In the rows, 128 means zero.
The rows of M fall into 4 groups, which share some directions, and each row is roughly a mix of its group's hidden directions.
M:
[[162  94 104 148 107  78 153 121 155  84]
 [137 165 102 119 167 171 104 168  94 153]
 [147 159 108  86 172 165  80 108 117 125]
 [136 165  86 151 168 108 102 106 102  83]
 [146  45 135 131  97 118 134 112 107 152]
 [ 98 111 114 148  87 106 158 152 122  64]
 [122 107 177 124 103 156 133 123  91 190]
 [139 109  92 170 101  85 118 134 173  93]
 [130 178 111 100 168 165 141 153 129 175]
 [146  58 134  74 134  99 109 134 120 138]
 [111 126 171 114 172 169 140  78  96 124]
 [104 160 136 157  97 148 142 133  92 193]
 [147 183  83 127 164 133 117 129 167  94]
 [137 189 107 120 149 150 150 188 143 138]
 [149 115 122  81 138 135 155  86 171  81]
 [174 171 102 110 173 138  83 121 127 108]
 [111 107 141 120 101  74 172  92  92 108]
 [ 97 105 179 115 130 125 182  88 126 156]
 [158 138  99 101 173 109  93  78 139 101]
 [ 84 113 122  97 151  85 123 101  85 164]
 [127 160  82 151 158 113 105  71 133  96]
 [147  95 134 153 103  92 165  96 142  74]
 [ 84 118 156 127  76 117 150 141  71 127]
 [103 125 170 104 140 119 152  90  71 162]
 [189 142 114 102 128 120 119 118 178  83]
 [128  90 140 111 113 100 186 130 151  75]
 [118 159  80 136 157 127 108 148 185  93]
 [157 117  81 122 144 104 106  86 143  72]
 [126 133 133 194  78 150 120 165 146 105]
 [123 107 100 116 103 147 119 133 164  52]
 [158 133 157 130 160 108 115  63  84 120]
 [ 84 172 131 111 168 186 114 146 122 132]
 [155 184 100 135 167 149  92 167 127 119]
 [140  94 112 148 101 101 125  67 124  80]
 [128 177 148 106 171 112  93  77 111 135]
 [173 122 119  92 179  70 139 130 135 127]
 [145 169 132  86 199 151 116 132 133 133]
 [126  85 147 127  87  93 157 109  78  99]
 [132 142 118 196  91  82 154 111 133 141]
 [211 135 115 106 154 115 124 138 112 155]
 [ 95 193 109 130 155 106 101 122  94 100]
 [116 102 102 122 104  99 154 160 176  77]
 [ 92 140 119 113 141 120 194 185 127 136]
 [ 64 103 171 101 155 152 145 150 114 135]
 [146 123 158  96 106 133  91  88 121  67]
 [163 143  84 121 183 118 102 121 176 122]
 [163 132 137 100 146 177 101  88 171 105]
 [ 82 107 121  70 108 105 132 135  77 130]
 [ 98  97 179 139  83 118 141  78 130 110]
 [111 176 128 128 173 128  72  87 125 136]
 [139  94 100 112  89  81 159 127 107  81]
 [171 125 151 132 144 167 116  95 100 186]
 [110 115 172 167 174 137 111 126 183 116]
 [142 110 129 162  89  91 113 117 160  68]
 [ 87 128 136 112 131  99  97  73 173 103]
 [109 171 106 150 146 162  91 169 123 170]
 [ 66 121 119 114 129  82 170 140  94 139]
 [ 63 115 111 160  95 120 147 164 146  99]
 [153 126 123 153  76  67 100 125 131  95]
 [ 77 103 125 154 107 147 147 182 168 124]
 [104 100 134 181  68 109 152 105 116 115]
 [147  98 115 176  86  80 138 102 102 148]
 [174  98 165 151 163 125 124  75 102 133]
 [112  92 150 139 105  95 132  81 134  69]
 [ 91 169  94 150 106  92 132 116  86  94]
 [126 113 151 187 118 172 163 170 135 113]
 [100 120 149 170  80  99 160 143  85 145]
 [100 129 145 136 100 107 146  98  73 182]
 [110  92 138 117  74  95 137 128 157  76]
 [113  94 146 134  79  93 168  90 121  95]
 [124 110 166 131 111 110 182 102 166 174]
 [150 164 109 124 168 188 113 164 135 154]
 [126 116  90 143 108 134 153 172 181  84]
 [131 110 146 195  71 129 103 137 130 106]
 [104 177 110 149 143 144 140 184 161  96]
 [ 99 122 164 118 158 133 128 122  77 188]
 [138 153  93 121 161 128 122 169 158  65]
 [113 118 144  65 139 139 110  79  83 119]
 [179 139 116 148 133  73 124  72 131 134]
 [115 114 105  75 151 116 148  96 163  78]
 [181  89 152 103 110 131 169 128 109 168]
 [125 143 140 135 152 162 139 151  65 180]
 [168 103 105 135 123  66 116  78 135 115]
 [ 61 103 132 149 110 120 156 176 129 152]
 [115  79 161 164 102 178 121 126 138 164]
 [186 143 160  75 151 149 123 109 145 106]
 [106 107 154 113 111 149 122 128 131  45]
 [134 150 124 150 132 122 160 167 131 205]
 [108 142 109  85 149 179 159 126 179 144]
 [142 128  85 121 135  75 124 105  85  82]
 [ 82  80 139 102 108  92 157  88 121 114]
 [122  88 124 129 104 100 124  86 167  72]
 [142  96 109 158  77  95 139 103 150  81]
 [130  82 119 145 128 152  86  89 184 139]
 [105 107 168  96 112  98 136  73  87 122]
 [109 122 112 158 108 164 118 162 187  89]
 [ 72 154 108 144 127 142 154 187 126 155]
 [111 147 135 189 154 143 128 166  87  95]
 [110 145  73 153 133 125 130 134 168  67]
 [150 105 156 122  88 110 131  88 184  95]
 [151 167 107 150 147 157  55 131 125 137]
 [109 114 158 108  92 128 182 161 164 161]
 [ 87 107 146 112 127 112 122 100  67  82]
 [156 163 143  86 189 117 124 145 154 155]
 [122 170  88  89 186 130  96 119 119 134]
 [117 183 101  95 109 117 149 168  83 133]
 [ 89  84 140 167  92 101 144  94  98 129]
 [129  80  93 160 110 102 130 139  74 157]
 [159 190  88 122 167 147 103 145 137 143]
 [151 160 103 157 133 153 100 168 158  78]
 [133 105 141 115 101 134 166 128 207 143]
 [113 164 123 142 147 125  98 109  50 142]
 [157 117 167 133 175 120 102  71 109 150]
 [118 102 163 113 113 141 153 160 199 144]
 [151 102 164 112 134 136 105  73 108 181]
 [100 117 154  86  86 145 149 183 135 104]
 [ 78  92 166 131  89 109 124  82 138 115]
 [137 130  85 153 132 154 123 179 184 106]
 [ 91 157  89 127 150 105 119 190 154 112]
 [139 128 108 133 116 108 128 112 149  40]
 [165 146 116 104 133 180 117 153 188 141]
 [124 116 161 136 130 131 143 160  97 206]
 [108 159 138 142 178 116 112 132 186  89]
 [100 101 124 150  91  89 148 126 134  63]
 [152 171 116 118 124 168 106 177 119 177]
 [177 150 104 102 180 101 130 119 168 110]
 [144 157 103 119 100 175  88 170 119 165]
 [ 79 100 124 155  76 144 134 114 134  78]
 [147 135  79 175 111  81 146 137 161 105]
 [189 173 129  96 151 125  98 120 145 160]
 [117 119 123 120  86 103 175 152 145  66]
 [ 97 132 101  98 118 138 103 172 146 190]
 [109 123 170  78 148 150 140  80  90 143]
 [127 149 163 123 170 200 149 139 129 147]
 [160 164 119 154 154 150  66 160 116 147]
 [132 152 147 121 128 180 153 193 152 151]
 [120 155 172 113 162 171 141 130  77 158]
 [137 121 117 128 148 102  87  70  72 135]
 [154 183 116 135 141 129 149 174 182 123]
 [129 129 148 113 123  95 154  95 107 203]
 [103  99 125 117 116  65 150 102 106  81]
 [166 120  70 126 149 126  92  91  93 110]]

Each list below has one row that fits no group; the rest each fit one group, if only roughly. Name that row.
  k219: [115  81 153 153  69 140 168 136 105 115]
  k975: [166 106  93 127 153 144  83 108 124 184]
  k162: [110  64 140 141  95 105 167  97 155 137]
  k528: [149 185 122 143 135 171 119 156 118 180]
  k680: [102 102 162 168 103 120 159 113  81 165]
  k798: [111 150 103 118 147  80  94  91  75 119]
  k830: [145  69 167 165 102 143 137  86 115 130]
  k127: [120 132 153 139 107 150 120 112  57 177]
  k222: [137 107 146 167  89  68 144  94 150 111]
  k742: [ 91 145  85  87 176 151 126 150 160 134]
  k556: [ 59 136 166 115 110 177 121 142 133 119]
  k754: [164  92 105 141  88  94 110  87 143  92]
	k162
  k947: [139  61  96 132 125  75 128 113 125  99]
  k22: [122 149 163 143 104  98 174 153 120 186]
  k508: [103 153 139 114  75 145 177 178 120 132]
  k730: [104 159  98  91 127  96 137 163 178  97]
  k425: [152 107 113 118 131 117 168 179 188 110]
  k835: [138 102 138  96 165  63 107  91 123 113]
  k168: [125 148  83 138 102 145 163 189 133  95]
  k327: [ 75 131 156 149  82 172 134 160 149 131]
  k897: [ 99 180 139 121 181 129 140 168 155 152]
  k644: [167  88 136 168 144 144 149 121 175  89]
  k509: [136 129 172 144 160 126 161 165 186 107]
  k378: [161 168 115 156 175 167  91 137 100 128]
  k744: [ 97 153 151 123 131 177 168 167 130 172]
  k797: [146 158 125 178 133 139 112 202 126 126]
	k744
  k881: [143 146 127 112 119 157 181 185 168 140]
  k514: [114  90 136 116 148  62 107 102  92 105]
  k366: [106 122 136 131 111 131 164 210 124 152]
  k184: [124  76 173 151  98 112 123 106 109 175]
  k553: [122 111 140 175  89 118 185 134 172 133]
  k468: [141 156 114 131 112 119 147 137 196  73]
  k362: [132 104  96 118 157 148 111  70  92  87]
  k409: [111  99 152 159  64 119 173 127 137 101]
  k591: [139 106 133 149  84  73 146 106 176 148]
  k431: [109 152 109  99 154  75 112 111 150  74]
  k653: [105 141 164 120  98 170 103  98  86 168]
  k902: [ 90 117 134 139 104 192 131 140  74 141]
	k553
  k763: [ 97 187  88 127 159 121 128 170 102 125]
  k214: [ 91 119 147  59 137 156 134 118  84 123]
  k997: [187  96  93 151  75 112 129 138 114 122]
  k376: [131 153 139  68 153 188 120 130 105 148]
  k458: [146 145 135  77 135 169 144 128 151 190]
  k833: [182 142 137 148 144 162 116 187 156 118]
  k945: [140 155 110 124 167 174  73 107 103 153]
  k308: [ 97 152 132 123 136 141 154 150 100 204]
  k537: [186 113 103 139  88  94 154 159 152 113]
  k749: [185  66 114 137 148 100 150 111 131 112]
  k249: [111 141 104 157 128 172 126 168  73 161]
  k980: [109  83 112  86  95 131 146 129 183 102]
  k691: [ 90  79 165 111 114 125 150 137 164  83]
	k945
  k727: [125  65 163 138  74 143 158 132 128 142]
  k32: [111 118 182 152 127 152 139 104 113  63]
  k571: [179 175 130 144 124 142  89  97  88 141]
  k343: [ 82  98 145 140  85 160 167 141 166 137]
  k29: [125 167 156  91 106 163 132 114 104 186]
  k304: [145 140 146 170 111 157  86 123 110 189]
  k542: [ 72  88 127 126  88 126 128 150 178 116]
  k423: [ 96  91 122 104 139 109 170 147 176  87]
  k737: [128 137 131  82 202 143 106 114 101 142]
  k733: [144 163 115  91 120 152 135 200 105 120]
  k45: [151 194 119 139 147 120 111 152 149 181]
	k733
  k630: [106 103 154 180  83 125 110 125 106 175]
  k851: [115 156 111 136 111 180 125 170  97 179]
  k260: [161 107 169 125  95 141 193 129 155 123]
  k317: [121  82 147 157  93  90 176 102 114 146]
  k402: [122 152 168 114 114 108 126 148  51 143]
  k109: [146 132 107 148 167 109 106 104 183  79]
  k491: [134 103 156 140  66  93 157 129 173 120]
  k461: [136 190 120 155 145 123 110 122 108 190]
  k906: [118 116 110 150 100 120 106 163 139  51]
  k765: [144  80  96 146  81  97 123 111 149  86]
	k317
  k806: [104 125 122 135 141 142 163 208 159 128]
  k191: [133 120 123 128  90 144 144 182 194 113]
  k660: [103  93 143 133  98  67 152  89 106 143]
  k75: [139  75  94 134  81 125 131 134 123  71]
  k718: [140 129 134 134 136 186 129 152 187  85]
  k473: [ 81  99 181 169 110 141 148 155 125 108]
  k357: [141  94 136 142  72 100 114 140  83  86]
  k735: [122  87 104 177  84  90 154 137 121 102]
  k449: [132 137  60 150 175 142  86 127 116 120]
  k70: [120 169 123  96 116 151 144 166 194 130]
	k357
  k413: [100  90 135  93  75  85 157 138 151 124]
  k169: [ 91  91 114 160 112 113 164 150 173  92]
  k66: [129 108  93  73 154 135 105 151 159  80]
  k920: [168 161  82  98 107 104 120 121 111 177]
  k612: [161 174  89 102 150 119 148 159 168 102]
  k349: [140 104 151 174  84  97 155 160 121  89]
  k292: [174 109 136 148 107 125 112 114 158  58]
  k634: [137 141 138 104 143  99 103  53  95 113]
  k921: [ 63  99 141 124 105 127 145 100 114 177]
  k435: [112 112 191 123  99 132 175 117 168 114]
  k474: [112 122  71 124 132  76 110 131  77 145]
	k920
  k87: [178 108 173 170 131 140 144 146 174 131]
  k157: [191 140  68 131 152 112 122 132 143 101]
  k388: [116 145  95 123 134 174  88 173 104 169]
  k4: [123 132  98 138 162  91 119 101  83 184]
  k420: [155  98 107 164 159  89 106  88 103  97]
  k192: [195 161 107 117 131 124 132 161 174 119]
  k356: [143 100 124  79 156 126  75  80 130 114]
  k440: [ 94 160 111 128 168 164 101 132  82 165]
  k820: [150 127 120 119 103 118 111  61  70 119]
  k586: [159 148 113 102 139 152 135 155 155 199]
  k883: [191 103 129 141 125 163 153 108  99 171]
	k87
  k330: [167 134  92 137 161 129 137 150 190  94]
  k588: [142 127 130 110 168 183  66 138 112 142]
  k773: [111  96 121 165  81  82 120  81 116 130]
  k121: [147 117 124 112 119 132  84  46 134 127]
  k687: [169 182 126 106 179 115 133 132 167 124]
  k681: [128  99 133 117 136 144 140 193 158 182]
  k255: [133  91 128 135 112 123 136 134 178  55]
  k418: [126 147 122 106 170 142 107 104  57 154]
  k442: [161  87  89  99 129 117  88 107 138  81]
  k621: [104 105 117 194 150 104 149 102 150  93]
  k170: [101 121 143  99 171 160 112 138  72 164]
	k588
  k27: [178 102 124 194 102 130 134 141 149 103]
  k689: [108 144 169  91 128 123 118 114  53 136]
  k959: [ 74 131 164 129 100 112 123 119  64 141]
  k360: [125 114 148 111 112  72 124  73  82 139]
  k949: [175 157  85  98 175 122  91 131 140 133]
  k712: [157 192 119 139 129 147 106 105  85 163]
  k669: [172 163 117 148 123 136  65  90 111 134]
  k123: [107 105 126 136 116 151 169 174 187 103]
  k71: [144  89 149 149  86 107 159 127 150  71]
  k793: [177 143 142 187 108  88 102 107 142 136]
	k27
  k2: [176  89 122 151 156 136 102  71 147 126]
  k432: [126 110 143 153 135 143 111 102 148  46]
  k891: [109 177 107 174 119 136  90 158  91 147]
  k624: [ 67 155 101 144 108 128 174 167 132 124]
  k439: [162 159  79 138 136 122 120 181 173 126]
  k482: [ 70 134 129 136 107 128 194 151 118 154]
  k859: [118  75 186 126 130 153 109 119  81 132]
  k778: [126  77 150 138  85  67 139 116 142 144]
  k544: [110  84 181 150 114 113 147 133  72 129]
  k321: [175 138 139 118 147  81 157 105 167  89]
  k159: [147 137 182 109 180 118 116  92 164 149]
  k379: [116  89 141 159  70 133 157 164  99 148]
  k918: [125 101 154 132 126 172 105 135 125 203]
	k859
  k995: [ 83 153 118  98  94 100 156 169 142  91]
  k560: [157 131  92 126 101 116  75 143 150  73]
  k917: [197 129  80 129 101 131 105 145 141 100]
  k885: [133 110 103 127  85 144  80  80 120  86]
  k147: [131  74 164 176 117 138 122 104  87 152]
  k341: [105 116 116 176 114 123 181 180 146 107]
  k40: [152  95 150 145  90  99 161 121 136  68]
  k153: [161 121 128 149 103 123 131 127 212 110]
  k665: [114 114 129 113 132 169 111 169  73 176]
  k589: [147  89 126 145 116 138  89  74 106  80]
  k561: [ 86 109 141 121 109 196 128 149  87 118]
  k732: [134 187  90 115 154 114 145 184 141 125]
	k589
  k285: [168 145 125 105 166 150 139 161 138 190]
  k768: [144 149  86 150 174 126 104 129  85 174]
  k48: [146 168 103 115 168 143  69 101 115 152]
  k905: [106 169  85 114 161 161  77 123 132 151]
  k526: [177 121 108 102 176 113 108  80 107 110]
  k446: [134 155  71 130 127 128 110 199 126 139]
  k752: [100 154 110 134 106 123 146 149 157  53]
  k14: [ 83 133 128 117  82  88 161 160 109  93]
  k464: [ 84 186 141 142 118 107 176 129  98 142]
  k16: [ 66 135 152 136  93 135 140 187 136 125]
  k807: [104 106 124 135 110 146 108 104  50 156]
	k464
  k780: [128 119  95 108 112 173  71 126  81 145]
  k58: [150 141 145 181 135  86 140  81 107 163]
  k196: [155 179 131 117 169 142 130 100 171  88]
  k659: [116 136 111 104 124 151 122 130  61  69]
  k375: [ 76 180 127 134 120 166 111 167 141 153]
  k638: [173 115  78 139  89 114 116 117 153  82]
  k978: [ 91  80 153 110 112 140 175 143 156 164]
  k981: [ 80 126 166 132  91 115 169 177 115 124]
  k656: [158 132 134 145 133 162  97 117 166  60]
  k839: [175 156  92  93 152 121  78 119 155 136]
  k901: [149 123 127 136 121 108  88  72 129  66]
  k631: [106 169 170 130 128 175 145 169 137 164]
  k47: [ 62 119 133 131 100 127 162 121 110 181]
	k659
  k101: [173 138 108 138 149 154 149 173 186 130]
  k855: [ 99 114 119 155 105  76 119 133  78  85]
  k294: [114 169 136 153 126 147 141 170 100 191]
  k635: [100  64 117 145  97  94 127  91 107 109]
  k848: [167 154 101 168 112 106 124 158 175 163]
  k813: [141 160  56 136 144 128 106 150 154  93]
  k370: [120 128 160 148 106 133 184 173 170 155]
  k187: [121 154  83 147 125 105 139 190 171 141]
  k276: [137 109 143 131 128  94 130  44 126 152]
  k470: [151 106 133 132  88 153 167 137 180 172]
  k128: [151 149 100 110 159 180 130 148 181 154]
  k188: [102  78 173 141 117 131 105 100  84 157]
  k639: [144  92 132 143  97  68 151  93 151  97]
  k154: [138  65 173 135 122 103 114 118 103 172]
  k505: [195 121 128 125 148 163 124 105 178 146]
	k470
  k610: [123 122  64 147 124 100 123 137 150  68]
  k146: [ 99 189 135 151 153 137 134 133 103 184]
  k104: [130 138 121 106 146 139 156 133 133 216]
  k252: [150 101 155 118  61 131 136 166 164 118]
  k72: [132 139 136 122 159 169  87 118  97  65]
  k209: [154 181 101 130 152 122  71 108  96 119]
  k651: [ 88 118 152 168 103 138 133 132  60 109]
  k273: [157 157 166 143 172 167 133  91 126 164]
  k142: [152 183 137 128 189 122 134 131 129 173]
  k503: [ 56 120 174 136  98 162 137 132 121 133]
  k552: [185 136 121 133 192 113  89 124 144 141]
  k815: [159 131 149 153 126 168  89 133 126 194]
	k552
